One vector is turned by the same rotation once a step. Each row is the vector after some number of steps, and that number follows the row.
The counts run from 0 to 396.
23; -36; 13; 3; 25; 5; 20; -11; 13; 0; -10; -22; 4; -26; 9; -1; 15; 0; -3; -2; 1; 17; -2; -17; -13; -10; -13; 5; -13; 24; -17; -26; -13; 1; -6; -26; 5 -> 314
7; -18; 13; -11; 23; -4; 4; 0; -18; -4; -39; -6; -17; -31; 7; 20; 28; 13; -1; 2; -14; 18; -6; 20; -2; 11; 11; 1; -5; 22; -19; -20; -9; 4; -17; 2; -1 -> 196
1; -34; 16; -8; 16; 1; 6; -10; 7; -14; -4; -7; -21; -12; 19; 29; 4; 14; -2; 1; 3; 48; 3; -31; -13; -12; -6; -8; -6; 9; -7; 2; -5; 14; 9; 0; -8 -> 369
17; -25; 21; -1; 27; 4; 7; 13; -16; -9; -20; -29; -15; -22; 2; 25; 8; 10; -26; -1; -5; 25; 10; -12; 2; 7; -10; -11; -5; -14; -23; -2; 12; 20; -3; -4; -11 -> 136
-7; -48; 25; 2; 20; 2; 14; 4; -10; 2; -21; -13; -5; -5; 4; 24; -3; 10; -8; 10; 4; 30; 5; -25; -23; 12; -11; -12; 6; 3; -10; -9; -3; 1; -12; -20; -2 -> 330
19; -34; 10; 9; 24; 1; -6; 5; -16; 12; -7; -13; -5; -36; 12; -3; 33; -1; 2; -1; -18; 12; -19; 3; -14; -2; 1; 5; -14; 3; -18; -36; -13; 9; -8; 4; -3 -> 52
36; -4; 9; -3; 12; -5; 15; -10; 10; -14; -23; -24; -12; -22; 24; 15; 14; 9; -17; 3; 2; 34; 10; -4; 4; -11; -9; 8; -16; 18; -19; -11; -14; 13; -3; -4; 9 -> 173
2; -11; 31; 5; 30; 8; -9; 17; -28; 16; -7; -15; -4; -19; 10; 30; 7; 1; -5; 10; 4; 23; -15; -22; -10; 16; 5; -3; 4; -23; -8; -21; -11; 11; -8; 14; -13 -> 75
10; -33; 21; -5; 25; -1; 14; -13; 16; 2; 0; -4; -2; -29; 11; 13; 13; -6; 19; -8; 2; 25; -12; -21; -12; -9; -1; 3; -11; 28; -3; -22; -19; -6; -8; -15; -6 -> 105
10; -7; 26; 4; 15; -11; 2; -4; 5; -2; -2; -8; -12; -8; 34; 30; -9; 11; 4; 7; 12; 51; 15; -27; -8; -8; -1; -1; 6; -2; -3; 0; -22; 5; 1; 7; -13 -> 164
5; -28; 12; -11; 17; 4; 8; -9; 11; -18; -7; -8; -22; -14; 15; 32; 8; 15; -2; -3; 1; 43; 0; -33; -12; -15; -3; -10; -11; 13; -10; 0; -1; 18; 10; -1; -5 -> 368
30; -31; 17; 16; 15; -2; 7; -10; -10; 10; -7; -19; -6; -20; 26; -14; 9; 0; -29; 22; 2; 21; -1; -13; -15; -6; -14; 12; 1; -4; -12; -23; -21; 12; -1; -7; -2 -> 47
2; -17; 9; -13; 19; 2; 4; 4; -18; -10; -43; -10; -21; -17; 7; 27; 25; 22; -10; 5; -13; 22; 0; 5; -8; 14; 7; -4; -3; 19; -23; -15; -3; 13; -12; 0; 4 -> 198
6; -44; 21; 7; 21; -3; -3; 11; -15; 7; -7; -8; -9; -34; 2; 15; 20; -5; 8; -5; -12; 25; -24; 0; -11; 3; 0; -4; -17; 1; -8; -25; -9; 3; -14; 4; -6 -> 323
11; -8; 5; -8; 33; 6; 3; -15; 7; -4; -5; -12; -14; -9; 31; 10; 11; 25; -9; 7; -4; 22; 22; -34; -15; -16; 3; -1; 14; 8; -19; -8; -9; 21; 15; -8; -18 -> 226
18; 10; 9; -13; 20; 14; 7; -14; -1; 0; -21; -12; -7; -19; 23; 18; 27; 8; -1; 12; 6; 20; -17; -22; -8; -1; 14; 13; -8; 23; -15; -27; -24; 15; -2; 2; 12 -> 29
3; -7; 30; 4; 34; 5; -10; 21; -24; 16; -5; -15; 0; -21; 10; 31; 8; 3; 8; 4; 3; 21; -13; -21; -10; 15; 9; -4; 4; -19; -8; -25; -13; 10; -9; 13; -14 -> 76
10; 10; 21; -11; 39; -2; 8; -1; -7; 6; -29; -12; 2; -18; 18; 21; 10; 18; 11; 3; -1; 12; 23; -3; -3; 14; 10; 7; 13; 22; -16; -22; -19; -3; -17; -8; -10 -> 209
22; -13; 5; 9; 27; -2; 3; -3; 7; 9; -8; -15; 12; -14; 29; -1; 17; 14; 18; -2; -4; 17; 5; -20; -25; -11; -4; 8; -3; 22; -18; -35; -26; 5; -6; -15; 4 -> 41
7; -10; 29; -4; 24; 12; 11; -15; 1; 8; -5; -13; -3; -6; 22; 20; -2; 4; -14; 22; 23; 24; -2; -46; -15; 2; 0; 8; 13; 1; -3; -14; -22; 5; 2; -10; -5 -> 292
20; -14; 20; -8; 10; -5; 20; -12; 11; -7; -27; -10; -7; -24; 16; 23; 11; 1; 4; 1; 6; 37; -2; -1; -2; -1; -2; 8; -16; 36; -7; -17; -21; -5; -16; -9; 12 -> 378
23; 1; 32; 3; 25; 3; 4; -8; -3; 16; 4; -13; -1; -28; 21; 14; 8; -13; -1; 15; 19; 24; -19; -24; -1; 1; 6; 17; -2; -3; 2; -26; -30; 0; -7; 8; -6 -> 296
9; -17; 40; 2; 28; -5; 13; 8; -14; 14; -17; -13; 4; -32; 1; 25; 4; -9; 5; 2; 8; 19; -5; 0; 2; 22; 0; 4; 1; 4; -5; -23; -16; -13; -26; -7; -9 -> 336
16; -6; 25; -6; 25; 11; 10; 14; -15; -5; -29; -31; -5; -15; 0; 37; 7; 7; -21; 3; 8; 26; 2; -20; 1; 16; -5; -6; -8; -8; -19; -11; 1; 15; -7; -6; 5 -> 342
-4; -50; 9; 4; 25; 7; 3; 2; -16; 4; -16; -14; -9; -6; 11; 7; 13; 17; -14; 11; -10; 18; -1; -24; -30; 0; -8; -11; 6; 1; -19; -17; -3; 17; -2; -13; -3 -> 58
13; 5; 1; -13; 40; 7; -3; -4; 2; -5; -8; -14; -8; -17; 25; 19; 25; 26; 11; -8; -13; 13; 13; -23; -10; -11; 11; 0; 1; 13; -26; -20; -6; 22; 10; 0; -13 -> 223
11; -9; 31; 5; 41; -4; -7; 19; -9; 9; 5; -17; 0; -27; 12; 31; 1; 3; 15; -13; -1; 28; 10; -22; 0; 6; 1; -6; 0; -19; -11; -14; -7; 4; -7; 5; -26 -> 348
19; 6; 7; -12; 17; 15; 4; -12; -4; -3; -23; -15; -10; -14; 22; 19; 25; 12; -9; 14; 8; 24; -17; -28; -11; -4; 10; 10; -10; 19; -16; -25; -22; 20; 3; 4; 14 -> 30
13; -8; 26; -2; 24; 10; 5; 16; -16; -3; -23; -30; -8; -13; 4; 38; 3; 9; -22; 7; 6; 29; 3; -23; -1; 14; -7; -8; -6; -16; -18; -6; 3; 17; -6; -3; -1 -> 343
35; 3; 13; -5; 17; -7; 15; -9; 15; -9; -18; -20; -4; -28; 25; 14; 14; 6; 2; -3; 3; 33; 11; -5; 5; -9; -3; 14; -17; 27; -16; -18; -23; 2; -9; -8; 6 -> 171
16; -12; 1; -15; 16; 12; 6; -22; -1; -9; -21; -7; -19; -22; 22; 10; 33; 12; -13; 12; -5; 22; -16; -15; -11; -10; 10; 10; -7; 27; -16; -21; -16; 20; 6; 2; 8 -> 237
